128 stands for zero in the data rows.
Each row below has a hidden score, from 0 to 20, with 10 about the middle. What is it?
c(181, 125, 150, 110, 90, 142, 165, 130) >> 5
c(143, 135, 175, 126, 132, 140, 158, 109) >> 10
c(105, 167, 149, 116, 130, 103, 140, 143) >> 13
c(126, 134, 152, 67, 104, 168, 99, 56) >> 3
c(107, 99, 70, 100, 144, 137, 92, 199) >> 12
c(120, 179, 133, 161, 136, 77, 137, 169) >> 11
c(114, 76, 129, 167, 110, 140, 119, 126) >> 2
c(71, 80, 103, 114, 178, 124, 133, 126) >> 17
c(218, 131, 132, 167, 85, 152, 136, 167) >> 0
c(88, 113, 136, 150, 144, 119, 137, 103) >> 10
c(81, 98, 115, 147, 151, 139, 141, 98) >> 11
c(94, 66, 135, 124, 184, 110, 134, 93) >> 13
c(122, 154, 125, 113, 137, 103, 125, 105) >> 9
c(110, 122, 124, 113, 162, 139, 98, 144) >> 12
c(90, 91, 122, 69, 146, 136, 126, 110) >> 14
c(140, 146, 142, 86, 93, 112, 134, 122) >> 6
c(124, 152, 73, 142, 151, 89, 143, 128) >> 10
c(136, 131, 183, 98, 72, 131, 138, 121) >> 4
c(112, 129, 142, 95, 138, 125, 164, 71) >> 12
c(167, 112, 118, 139, 74, 152, 71, 140) >> 0
c(136, 169, 155, 99, 138, 96, 169, 100) >> 13
c(197, 102, 120, 142, 82, 155, 128, 156) >> 0
c(103, 175, 137, 103, 139, 79, 160, 120) >> 15
c(98, 119, 117, 166, 123, 138, 86, 118) >> 2
c(119, 97, 99, 127, 113, 160, 127, 113) >> 5
c(137, 120, 113, 120, 92, 165, 113, 109) >> 1
c(154, 143, 69, 164, 86, 133, 111, 156) >> 0
c(146, 127, 124, 89, 164, 102, 144, 141) >> 15
c(156, 147, 152, 130, 98, 106, 183, 144) >> 8
c(112, 81, 96, 114, 149, 149, 137, 158) >> 13
c(163, 141, 121, 163, 130, 135, 94, 183) >> 4
c(128, 107, 161, 167, 96, 138, 141, 119) >> 2
c(81, 162, 119, 113, 123, 141, 141, 127) >> 13
c(109, 67, 93, 116, 179, 121, 124, 127) >> 13
c(137, 43, 145, 124, 111, 111, 93, 115) >> 0
c(61, 82, 113, 82, 170, 141, 132, 123) >> 19
c(105, 101, 71, 119, 167, 188, 145, 136) >> 16
c(89, 152, 145, 105, 132, 130, 121, 119) >> 12
c(166, 183, 153, 186, 95, 84, 111, 157) >> 0
c(177, 101, 108, 163, 69, 158, 121, 157) >> 0
c(160, 141, 71, 131, 120, 142, 123, 149) >> 5
c(112, 137, 133, 119, 146, 152, 176, 107) >> 16
c(150, 137, 156, 135, 94, 132, 156, 103) >> 4
c(88, 66, 132, 42, 186, 108, 81, 103) >> 15
c(135, 218, 190, 134, 101, 79, 157, 134) >> 9
c(81, 151, 113, 163, 149, 156, 141, 153) >> 15
c(138, 107, 105, 150, 133, 162, 137, 123) >> 6
c(122, 92, 116, 118, 168, 167, 101, 134) >> 11
c(178, 177, 190, 117, 99, 76, 145, 128) >> 4
c(209, 161, 138, 158, 44, 194, 122, 144) >> 0
c(105, 136, 141, 144, 141, 164, 128, 114) >> 10
c(127, 124, 122, 149, 122, 85, 123, 118) >> 3
c(113, 151, 134, 131, 130, 117, 147, 128) >> 11
c(123, 138, 142, 107, 128, 85, 122, 162) >> 10
c(110, 58, 83, 123, 157, 161, 95, 145) >> 8
c(112, 130, 65, 140, 153, 141, 131, 175) >> 13
c(128, 119, 138, 115, 164, 105, 127, 118) >> 12
c(150, 130, 140, 174, 108, 156, 140, 179) >> 6
c(81, 113, 123, 109, 143, 167, 127, 121) >> 14
